In the rows, 128 means zero.
X: rows in a few groups, each row roughly a mix of its group's directions:
X (113 x 15):
[[175 179 116  96 100 143 134 104 168 106 130 123 112 121 177]
 [105  74  88 174 136 123 124 133 129 160 114 148 160  79 121]
 [152 177 139  87  97 149 138 119 169  99 155  99 139 143 166]
 [154 153 113 126  57 160 138 123 156 117 116 122 154 145 181]
 [130 114 105 202 145 108 136 132  83 160 118 135 149 121  88]
 [116  91 131 174  75 131 127 146  99 137  79 129 165 156 144]
 [164 100 108 129 130 140 167 167  65 142 123  97 106  95 125]
 [105  71 109 167 116 133 127 128 137 197 120  91 132 126 109]
 [ 97 179 162 117 122 102 127  88 106 135 156 135  95 180 117]
 [175 173 141  78 103 143 118 155 113 103  97 118 111 168 128]
 [118 177 134  77 138 141 110 137  97 115 101  96  77 162 125]
 [128 145 119 110  70 133 121 122 131 124  74  96 161 145 181]
 [142  69  92 149 140 138 152 161 110 123  97 114 156  77 137]
 [102 106 109 145 134 125 153 133  90 110 111 116 171  62 168]
 [ 95  80 128 119 117 119 125 142  87 130  84  91 182 113 145]
 [ 87 145 147 118 175  91 109 115 111 139 150 112  78 168 105]
 [185 167 145  99 153 121 135 110 151  92 157 126  83 109 148]
 [150 161 116  87 162 137 120 111 172 136 178 142  83 122 101]
 [172 113 127 120  62 158 132 151 136 119 144  92 146 141 175]
 [113 126 103 128  99 112  87 127 136 175  58 126 133 167 129]
 [173 102 138  96 129  90  94 184 152 133 142 117 117 168 115]
 [149 158 145  92 154 124 160 139  89  76 166 123  94 110 151]
 [161 141 128 167  96 161 162 164 117 113 150 165 102 167 104]
 [123  69 105 169 102 123 119 135 151 174  95 123 171 130 113]
 [160 110 116 118 143 179 136 154 152  93  74  90 150 109 142]
 [120 162 187  94 131 123 110 117 146 130 162 120 140 181 167]
 [112  89  93 170 101 138 142 133  97 138  83 150 165  95 150]
 [164 180 121  79  95 128 119 130 138 114 106  90 102 145 169]
 [167 119 122 166 161 129 171 134  78 128 142 159 129  80 109]
 [ 98 157 156 116 182 108 120  75 174 120 153 144 140 114 118]
 [146 166 143 152 135 146 164  91 123  93 152 182 150  90 138]
 [ 90 146 107 115 161 153 141 116 107  78 117 136 126  68 163]
 [148 147 133 141 163 179 137 128  96 114 203 117 124 121 104]
 [135 159 158  84 158 167 135 119 136  91 191 117 112 125 137]
 [144 139 125  96 124 202 121 139 151  99 160  88 132 133 164]
 [ 85  93 128 128 170 101 102 156  94 163 151  94 117 114  96]
 [136  48 120 155 137 138 116 119 140 155 167 143 151  88 125]
 [121 136  95 107 181 111 142 104 159 113 117 127  97  83  77]
 [ 94 150 121 115 174 118 140 166  85 130 139 125  91 134  69]
 [114 102 104 142  74  94 103 141 125 162  64 137 128 150 139]
 [149  96 137 188 130 120 179 144 106 108 155 135 162  89 134]
 [157 137 140  98 118 150 175 129 121  65 134 113 162  99 165]
 [141 102  84 165 100 137 112 134 141 171  66 122 159 140 119]
 [ 68 128 125 113 192 103 118 132 106 146 136 120 121 110  80]
 [115 166 125  73 146 133  87 106 164 139 149 103  94 167 116]
 [115 158 133 142 171 156 173  98  74  95  99 118 117 109 126]
 [124 103 119 189 109  98 132 139  94 163  77 147 161 131 122]
 [118  96 147 124  73  93 127 127 146 160 143  91 137 187 132]
 [118 112 103 129  91  98 101 128 165 165  63 117 141 158 142]
 [104  92 114 181 120 101  86 102 136 176 101 138 139 110 154]
 [162 158 144 167 155 174 178  98  94 129 115 131 121 112 101]
 [161 119 131 152  82 139 116  86 179 130 122 144 153 126 183]
 [111  78 102 145  92 107  93 145 159 173  99 128 162 145 118]
 [169 149 157  72 105 128 130 151 148  81 145 106 120 159 156]
 [127 120 143 135 115 156 141 142  55 112  87 179 129  99 131]
 [159 115 119 172 163 162 171 129 113 113 148 137 157  79  98]
 [162 104 119 178 131 135 171 124 108 142 155 162 151  72 121]
 [ 86 109 113 154 114 100  97 137  93 167  63 116 136 142 128]
 [142  79 120 184  91 112 164 155 111 121 113 139 158  96 148]
 [ 92 133 122  98  71 152 107 118 159 132  91  89 140 159 156]
 [121 138 133 145 135 159 119 134  43 138  93 169 126 123 106]
 [110 175 142 107 205 122 124  98 125 123 152 120 112 127  91]
 [119 120 141 157  86 143 110 158  98 139 123 101 160 167 188]
 [123 103 107 157  76 135 108 152 108 156  68 125 152 149 157]
 [135  74  97 181 127 138 144 135 122 172 124 137 152  79 113]
 [131 130 113 201 163 114 130 127 120 165 140  95 173 145 108]
 [157 129  95 150 110 125  86 103 168 179 122 158  84 133 136]
 [111 149 138  85 105 138  94 136 140 119 170  90  97 171 167]
 [125 103  89 146  81 127 102 144 142 161  64 111 145 150 147]
 [ 91 102 131 115 193  90  99 119 110 155 119 125 113 107  85]
 [146  88 112 190 135 147 163 119 122 158 133 144 156  78 112]
 [197 141 161 136 142  96 154 143  96 118 151 151 120 159  97]
 [114 102 119 149 126 138 158 194  60 121 142 110 125 123 106]
 [ 78 121 147 129 111 105  89 109 146 153 116  83 176 142 161]
 [145 115  97 146 103 128 103 120 167 183  75 127 158 160 112]
 [134 175 166 141 161 122 160  85 114  97 174 159 115 127 124]
 [143 143 163 104 147 149 143 111  88 113 145 194 108 106  89]
 [151 171 130  94 110 122  88 111 176 152 132 113  88 171 132]
 [145 159 148  96  67 138 126 119 156  92 108 131 160 167 156]
 [ 88 110 129 127 190 101  98  96 150 161 154 136 126  98 100]
 [151  92  93 165  90 142 118 105 150 152 115 153 146  91 174]
 [125 153 143  84 171 154 143 116 115  83 166 139  90  93 110]
 [121  91 115 153  65 147 114 138 138 153 132 103 175 132 173]
 [154 187 133  99 166 127 139 116 152 105 167 140  76 120 115]
 [185 122 135  92 100 117  96 180 152 150 154 123 107 155 118]
 [142  97 134 184 162 122 157 109 148 121 158 162 165  86 123]
 [ 89  80  98 116  98 108 107 149 140 124  78 104 165 138 152]
 [167  89 109  89  96 110 126 195 112 116 113 103 133 130 147]
 [127 153 124  70 149 156 118 117 144  99 180 116  76 122 112]
 [107 177 162 133 168 146 136  80 130 132 167 120  82 139 114]
 [127 116 108  61  88 123 117 125 169 108 119 141  72 116 128]
 [103 121 184 114 168  96 126  93 124 101  86 135 159 149 103]
 [116  89 114 108 132 101 137 164  85 116  80  74 126 156 133]
 [140 137  99 113 168 139 130 137 143 143 193 142  79  95  98]
 [134 170 140  77 112 114  73 145 148 134 139 137  94 175 120]
 [138  86 114 174  88 112 144 145 102 144  75 162 152 109 127]
 [127 169 120  61 114 130 103 155 109  84  96 124 110 145 152]
 [ 89  78 129 152 181  96 112 128  97 152 131 128 131  88 104]
 [176 121 142 177  93 146 185 108 104 150 128 138 158 125 112]
 [151 131 149 128  82 132 151 155  91  87  94  93 150 148 169]
 [180 139 168 187 115 108 130 111 132 100 119 154 100 143 159]
 [148  94  95 182  97 168 137 157  82 136 109 131 150 110 126]
 [102 164 127  95 173 130 170 155  87  91 134 123 119 113  92]
 [161 180 144 110 142 134 168 107 140  65 136 139 124 103 157]
 [143 153 179 114 149 122 134 109 171 128 191 117 152 161 143]
 [120 106 100 158  80 109 100 143 128 171  75 116 145 161 143]
 [130 124 119 204 157 129 138 133  86 157 110 123 176 127 110]
 [116 145 127  82 162 154 105 148 129 129 133  73  65 131 132]
 [112 154 129  98 187 132 142 113 116  89 157 127  88  89  98]
 [149  92  98 146 115 118 151 154  99 103  88 155 181  92 141]
 [131 188 140  85 156 116 108 114 164 132 153 118  83 155 106]
 [147 116 148 136 118 180 159 153 113  83 155 116 155 101 177]
 [100  66 101 170 147 130 139 130 119 159  86  93 148 115 114]]
which group is each row in? (one row of each group first):
[ 84  92 109 143 183 107 111 128 112 164 146 135 122  86  95]
(92)
[104  81 104 187 151 120 125 115 142 166 130 152 155  89 110]
(36)
[128 158 145 112 190 127 144 105 129 107 189 128 107 110  92]
(28)

[145 118 141 128 140 159 169 140 155  77 159 100 155  92 170]
(28)
[148 125 138 137  66 137 126 112 146 115  99 111 170 141 192]
(92)
[148  74  95 137 106 153 152 161 120 129  90  97 159  91 146]
(36)
[189  83 120 128 102 118 123 175 164 119 128 141 172 119 136]
(36)
[143 180 134  92  91 161 136 117 133  73 110 147 147 120 165]
(36)
[186 103 121 151  98 156 139 122 180 155 149 138 170 141 115]
(28)
[136  96 102 179  99 141 142 107 128 130  96 169 162  92 163]
(92)
[118 163 183 125 176  96 138 104 107 126 179 149 124 140 108]
(28)
[128 130 107 123 140 127  93  75 195 166 153 146 125 102 142]
(92)
[136  95 106 177  77 152 125 166  98 136 119 105 154 136 166]
(28)
[129 145 143  70 117 113 103 105 200 141 126 125 119 167 137]
(28)
